In the data rows, 50 means zero.
Here is a table of points, one per row:
48 3 54 77 37 44 50 62 59 39 44 78 34 45 55 53 45 51 68 41 55 59 56 56 31 11 41 52 47 52 65 47 64 58 56 64 42 77 35 52 60 54 46 45 60 45 65 59 50 54 51 69 11 35 48 50 66 23 49 43 53 30 45 71
49 36 17 76 38 37 78 49 80 47 52 42 45 60 59 44 43 34 41 56 42 57 89 47 61 61 27 44 50 52 46 48 38 66 34 46 53 47 42 56 39 42 49 43 50 69 36 58 99 48 44 43 57 47 63 51 48 58 52 39 40 63 35 57
74 49 67 26 74 34 30 60 85 39 46 58 55 31 56 30 62 38 52 38 61 53 50 35 37 55 46 50 59 56 48 40 72 69 35 19 20 32 54 42 35 88 64 54 64 44 44 44 53 38 46 42 58 60 47 36 50 74 44 37 38 37 52 36
70 43 63 43 54 47 50 63 44 78 53 63 62 46 66 37 16 55 41 66 41 36 67 49 54 60 66 36 72 80 29 51 65 25 75 39 48 53 30 39 55 33 53 36 30 46 59 53 55 55 35 59 32 54 24 50 38 49 56 46 32 59 50 64
41 68 20 33 47 48 47 54 25 49 46 56 53 51 33 38 54 42 31 54 45 59 44 66 63 66 63 61 75 57 51 41 69 85 38 44 46 79 35 69 79 66 64 14 58 39 49 49 60 44 66 34 65 38 46 69 77 47 46 45 55 39 42 49
39 86 62 74 42 53 42 49 51 56 35 69 91 45 52 33 68 64 50 60 37 28 48 42 61 62 36 55 27 52 45 72 36 38 58 44 49 70 52 55 70 61 49 49 55 33 56 36 81 47 36 45 34 33 68 34 55 54 46 57 55 23 50 36
42 56 59 82 54 25 55 31 43 59 59 42 51 41 43 40 48 72 51 40 56 57 49 53 88 39 58 47 31 38 65 42 76 60 73 51 49 43 40 32 39 56 29 35 75 52 30 65 40 55 32 60 74 34 32 59 47 52 45 39 54 52 60 28
50 22 51 58 72 42 66 52 46 49 39 47 32 64 67 84 62 61 63 39 51 44 35 49 66 65 74 54 63 36 29 65 39 78 34 43 41 44 41 47 60 49 65 41 45 28 64 40 47 57 30 32 61 53 60 27 24 45 43 65 59 26 35 59
75 65 52 52 48 39 61 47 58 65 58 32 43 35 49 45 38 74 57 73 53 57 54 23 31 58 76 71 63 33 56 71 44 62 48 72 51 42 56 61 55 64 67 75 41 41 16 60 25 21 39 47 41 34 42 58 65 45 53 57 55 52 32 59
42 65 22 53 61 55 57 33 53 56 45 62 48 54 42 63 58 66 50 49 46 85 60 80 57 62 32 59 47 60 63 48 60 34 41 58 38 26 61 42 35 46 56 45 10 71 74 47 49 33 44 45 44 70 29 44 47 27 64 56 56 35 37 42
42 44 37 51 21 69 34 63 45 69 51 53 52 70 67 18 53 72 32 36 36 64 68 33 41 45 52 56 33 41 62 35 48 59 34 81 58 43 35 61 30 45 54 55 79 52 56 31 36 58 54 45 48 70 30 39 26 40 56 56 48 65 58 40
58 42 66 44 70 51 47 50 33 55 36 26 22 43 54 73 53 60 36 73 57 20 46 49 36 61 36 52 10 54 55 54 41 56 38 50 27 49 42 64 33 42 55 45 51 74 44 44 60 39 83 40 43 46 49 39 56 24 37 39 47 41 74 39
37 44 60 46 45 52 52 31 57 55 58 50 54 54 14 52 59 57 57 43 35 51 57 44 43 0 73 59 64 58 39 71 37 37 70 53 54 34 35 54 49 45 57 51 54 54 63 42 74 41 68 55 85 70 42 30 60 54 28 40 39 40 50 47
44 61 79 72 66 82 46 39 72 65 42 52 64 39 54 57 65 50 55 63 46 49 41 35 39 51 65 50 59 45 57 28 49 64 65 67 53 42 60 33 55 53 53 29 41 62 39 56 47 48 58 36 60 69 85 67 48 30 66 29 51 61 65 80
52 58 44 42 46 71 61 62 68 43 52 56 67 50 60 79 26 33 41 38 77 44 59 16 81 31 45 56 43 34 49 53 44 54 62 63 54 39 46 52 43 36 50 45 19 59 52 32 41 51 72 57 30 56 28 66 69 77 40 47 62 42 57 47
45 50 65 63 78 32 39 38 36 63 57 51 49 60 62 69 41 52 49 28 72 61 86 63 24 30 20 63 46 48 40 53 66 34 59 44 63 77 40 49 55 52 65 61 33 41 49 24 49 43 62 43 81 34 67 67 42 57 67 57 55 47 45 33
57 66 42 21 25 69 78 57 48 45 54 61 53 53 53 94 78 46 54 73 64 64 46 51 43 27 50 18 31 73 54 36 43 49 39 39 55 66 44 38 44 62 54 67 69 61 45 48 40 30 36 58 70 50 56 64 48 38 42 57 43 41 49 59
55 49 18 52 51 48 54 47 35 42 61 56 77 63 38 61 50 21 44 45 59 57 39 33 22 69 43 52 62 68 53 38 57 47 96 50 42 52 51 50 32 36 39 59 54 33 5 55 46 69 59 58 38 57 43 41 25 45 53 55 58 24 46 48
44 49 45 46 86 43 42 63 49 45 61 63 63 60 59 53 23 36 68 38 45 23 34 67 57 42 38 36 55 41 46 61 29 56 56 54 48 41 59 64 60 56 48 60 80 54 55 51 50 37 38 31 67 63 14 57 50 30 72 36 44 55 62 54
60 37 44 30 48 59 54 44 48 68 26 40 57 44 56 11 54 30 46 65 67 37 51 79 61 51 54 69 60 15 45 52 46 46 65 55 44 47 44 42 55 73 18 65 61 66 57 32 49 40 51 78 60 43 55 58 50 53 47 63 66 29 42 69
58 40 42 46 91 59 52 57 37 34 54 49 48 69 38 61 66 70 37 46 27 44 48 43 53 72 50 35 42 35 73 40 51 23 69 52 70 50 56 61 63 66 59 56 68 39 67 42 56 50 52 69 58 48 51 54 60 85 49 56 54 49 33 79
48 46 39 46 69 63 33 42 74 62 64 51 37 59 52 32 64 73 42 45 40 74 8 57 72 51 26 56 61 61 35 70 37 60 54 39 55 81 52 54 56 50 61 63 61 84 46 43 27 54 59 56 31 26 72 57 37 67 41 42 40 30 51 48
70 52 48 68 43 73 62 78 32 68 70 43 49 52 27 42 59 41 59 37 48 49 58 55 50 51 65 47 60 34 63 49 48 39 17 40 42 47 67 36 33 26 44 56 42 45 78 45 50 63 44 47 64 30 58 61 58 52 63 29 36 15 67 42
57 37 20 31 32 37 54 19 56 57 55 77 50 25 54 34 58 38 70 34 56 34 58 51 53 77 54 28 38 64 33 51 53 41 41 80 87 32 52 59 40 45 48 45 42 37 59 73 44 36 69 47 39 29 52 49 39 62 53 42 45 57 61 47
32 61 37 47 69 42 71 45 48 57 46 49 51 47 70 49 60 48 74 40 35 39 75 54 40 41 72 65 45 55 40 17 33 23 32 35 35 69 57 65 42 47 53 41 49 61 40 78 41 69 45 63 26 65 29 61 50 63 41 50 66 60 63 43
49 50 51 46 24 33 22 45 41 25 51 54 31 55 51 55 19 39 50 77 32 61 47 64 61 46 43 55 53 34 48 40 42 43 56 59 57 42 57 42 14 74 79 56 36 43 29 53 50 66 44 53 49 43 65 53 62 50 45 76 40 28 79 62
47 53 69 32 47 52 42 57 43 74 57 29 67 37 39 57 71 58 66 51 65 61 48 62 68 50 18 33 59 33 58 50 52 75 42 40 63 52 52 41 53 26 59 59 50 31 32 63 60 50 48 58 11 81 35 46 53 41 41 55 48 63 64 63
48 37 26 52 31 58 41 60 49 47 47 39 58 16 47 70 51 53 55 60 34 64 43 14 46 46 27 42 48 31 38 74 58 29 33 42 32 54 68 49 69 71 51 32 54 40 43 48 48 54 57 60 69 44 42 70 20 32 28 55 56 75 57 59
52 45 87 68 48 64 64 63 43 24 44 45 38 9 41 30 47 33 34 53 34 51 59 54 58 46 34 41 76 79 36 52 43 66 54 48 54 47 64 72 37 46 61 56 61 44 57 41 42 39 43 41 52 72 56 59 44 59 63 70 74 51 55 44
43 31 36 37 57 43 42 65 58 57 51 52 61 31 40 51 32 53 36 35 57 41 39 87 50 41 88 58 25 74 64 56 38 34 49 39 47 30 65 34 33 26 55 40 64 40 34 34 65 45 50 46 37 44 72 53 53 54 50 71 54 81 32 54
62 48 51 51 19 46 36 20 33 41 41 41 38 69 59 23 45 53 54 41 64 62 54 33 34 51 48 51 25 53 54 52 28 49 45 5 56 64 61 60 61 27 32 25 37 46 46 53 35 29 42 49 70 61 44 45 61 60 65 53 47 42 46 76
64 63 77 39 30 32 33 60 39 42 41 57 38 37 55 72 69 36 53 43 30 57 36 59 50 57 44 80 43 51 43 38 37 55 54 59 61 45 55 29 69 40 42 71 54 56 52 49 66 79 42 27 64 33 20 35 50 67 43 24 57 63 40 72
77 61 57 57 57 27 44 43 53 28 53 33 70 61 57 39 63 32 58 53 65 60 41 35 76 55 64 56 56 49 58 47 69 20 43 56 47 66 36 61 45 24 58 67 55 58 73 58 56 50 58 32 46 51 61 44 52 17 47 74 49 78 55 59
63 70 57 58 37 56 25 55 64 55 30 28 55 53 43 89 43 44 52 46 47 38 36 59 55 38 68 50 44 77 44 43 75 75 31 60 54 51 55 84 45 56 31 58 43 49 54 61 41 57 54 80 62 53 53 42 37 63 63 57 54 52 43 46
23 48 45 31 61 0 43 83 54 51 33 48 37 63 45 42 67 59 45 38 39 43 48 39 37 44 55 40 70 57 54 63 47 48 59 64 63 45 54 42 49 43 17 44 34 64 48 51 42 50 41 43 54 52 67 62 60 35 38 40 48 40 57 35
55 25 44 67 45 39 58 34 29 48 47 40 64 74 45 27 31 41 35 63 50 45 29 45 49 42 42 40 29 62 48 55 54 46 18 75 44 45 39 20 64 45 71 64 39 51 52 59 41 68 43 55 46 83 57 62 65 59 44 29 57 48 25 26
64 53 40 51 15 66 44 23 64 38 59 28 22 62 53 57 55 59 40 35 55 42 50 66 49 58 68 21 66 49 67 53 37 37 66 54 42 69 44 35 70 68 42 51 41 41 59 29 61 49 42 41 19 56 48 46 60 54 60 33 67 73 79 21
48 42 78 40 30 47 79 52 63 50 55 81 55 58 38 44 25 59 64 56 47 51 39 61 50 59 45 42 56 23 69 49 47 43 54 48 47 74 55 54 37 56 32 49 38 67 39 59 40 71 87 34 66 55 56 44 47 50 52 66 46 60 23 25
32 60 34 80 36 48 55 74 44 47 49 33 54 47 75 46 58 57 51 63 77 49 33 57 37 53 42 59 59 60 43 37 36 40 80 26 64 17 52 53 51 65 52 50 35 36 80 70 38 62 68 49 42 53 52 51 55 56 45 55 34 73 36 38
19 66 44 55 56 63 55 19 31 38 45 54 35 45 40 75 28 56 41 43 44 38 36 23 30 62 44 57 88 30 41 43 63 59 44 50 43 72 47 32 30 43 39 58 78 46 68 53 53 41 42 54 39 38 55 42 55 68 66 48 35 76 44 58
51 78 63 45 52 66 51 63 21 29 74 78 19 74 57 15 54 53 68 50 58 40 60 61 45 42 57 41 30 36 38 65 68 65 56 56 39 30 61 64 45 39 47 35 33 56 38 44 63 52 43 73 49 47 73 43 43 45 29 47 52 71 38 49
35 67 63 37 83 82 55 60 96 42 55 40 39 47 29 35 40 38 47 70 46 47 48 49 24 58 43 47 23 56 50 51 50 58 35 49 65 44 34 30 69 45 43 39 49 30 53 60 40 56 40 52 61 22 29 28 51 44 61 70 51 53 60 46
28 24 75 25 52 62 43 40 43 47 56 44 65 54 57 71 49 41 35 55 57 56 79 52 64 65 58 67 58 55 58 45 61 46 41 40 46 23 65 72 90 61 40 58 60 61 44 55 40 52 32 44 39 48 73 37 50 46 58 46 28 50 53 44
There is one direction along which these points spread out most. Take the direction at right angles to it along which they spread out most. Go by this last direction. Where along it does each point below lie, from 0 to 99? 50 is the average, and the first point above lies past it. One standard deviation of the points above along it is 16.
48 37 26 52 31 58 41 60 49 47 47 39 58 16 47 70 51 53 55 60 34 64 43 14 46 46 27 42 48 31 38 74 58 29 33 42 32 54 68 49 69 71 51 32 54 40 43 48 48 54 57 60 69 44 42 70 20 32 28 55 56 75 57 59 31
49 50 51 46 24 33 22 45 41 25 51 54 31 55 51 55 19 39 50 77 32 61 47 64 61 46 43 55 53 34 48 40 42 43 56 59 57 42 57 42 14 74 79 56 36 43 29 53 50 66 44 53 49 43 65 53 62 50 45 76 40 28 79 62 51
55 49 18 52 51 48 54 47 35 42 61 56 77 63 38 61 50 21 44 45 59 57 39 33 22 69 43 52 62 68 53 38 57 47 96 50 42 52 51 50 32 36 39 59 54 33 5 55 46 69 59 58 38 57 43 41 25 45 53 55 58 24 46 48 38
39 86 62 74 42 53 42 49 51 56 35 69 91 45 52 33 68 64 50 60 37 28 48 42 61 62 36 55 27 52 45 72 36 38 58 44 49 70 52 55 70 61 49 49 55 33 56 36 81 47 36 45 34 33 68 34 55 54 46 57 55 23 50 36 72
28 24 75 25 52 62 43 40 43 47 56 44 65 54 57 71 49 41 35 55 57 56 79 52 64 65 58 67 58 55 58 45 61 46 41 40 46 23 65 72 90 61 40 58 60 61 44 55 40 52 32 44 39 48 73 37 50 46 58 46 28 50 53 44 38
74 49 67 26 74 34 30 60 85 39 46 58 55 31 56 30 62 38 52 38 61 53 50 35 37 55 46 50 59 56 48 40 72 69 35 19 20 32 54 42 35 88 64 54 64 44 44 44 53 38 46 42 58 60 47 36 50 74 44 37 38 37 52 36 40
57 37 20 31 32 37 54 19 56 57 55 77 50 25 54 34 58 38 70 34 56 34 58 51 53 77 54 28 38 64 33 51 53 41 41 80 87 32 52 59 40 45 48 45 42 37 59 73 44 36 69 47 39 29 52 49 39 62 53 42 45 57 61 47 42
55 25 44 67 45 39 58 34 29 48 47 40 64 74 45 27 31 41 35 63 50 45 29 45 49 42 42 40 29 62 48 55 54 46 18 75 44 45 39 20 64 45 71 64 39 51 52 59 41 68 43 55 46 83 57 62 65 59 44 29 57 48 25 26 65
57 66 42 21 25 69 78 57 48 45 54 61 53 53 53 94 78 46 54 73 64 64 46 51 43 27 50 18 31 73 54 36 43 49 39 39 55 66 44 38 44 62 54 67 69 61 45 48 40 30 36 58 70 50 56 64 48 38 42 57 43 41 49 59 32
64 53 40 51 15 66 44 23 64 38 59 28 22 62 53 57 55 59 40 35 55 42 50 66 49 58 68 21 66 49 67 53 37 37 66 54 42 69 44 35 70 68 42 51 41 41 59 29 61 49 42 41 19 56 48 46 60 54 60 33 67 73 79 21 52
52 58 44 42 46 71 61 62 68 43 52 56 67 50 60 79 26 33 41 38 77 44 59 16 81 31 45 56 43 34 49 53 44 54 62 63 54 39 46 52 43 36 50 45 19 59 52 32 41 51 72 57 30 56 28 66 69 77 40 47 62 42 57 47 31
77 61 57 57 57 27 44 43 53 28 53 33 70 61 57 39 63 32 58 53 65 60 41 35 76 55 64 56 56 49 58 47 69 20 43 56 47 66 36 61 45 24 58 67 55 58 73 58 56 50 58 32 46 51 61 44 52 17 47 74 49 78 55 59 41
64 63 77 39 30 32 33 60 39 42 41 57 38 37 55 72 69 36 53 43 30 57 36 59 50 57 44 80 43 51 43 38 37 55 54 59 61 45 55 29 69 40 42 71 54 56 52 49 66 79 42 27 64 33 20 35 50 67 43 24 57 63 40 72 41
70 43 63 43 54 47 50 63 44 78 53 63 62 46 66 37 16 55 41 66 41 36 67 49 54 60 66 36 72 80 29 51 65 25 75 39 48 53 30 39 55 33 53 36 30 46 59 53 55 55 35 59 32 54 24 50 38 49 56 46 32 59 50 64 36
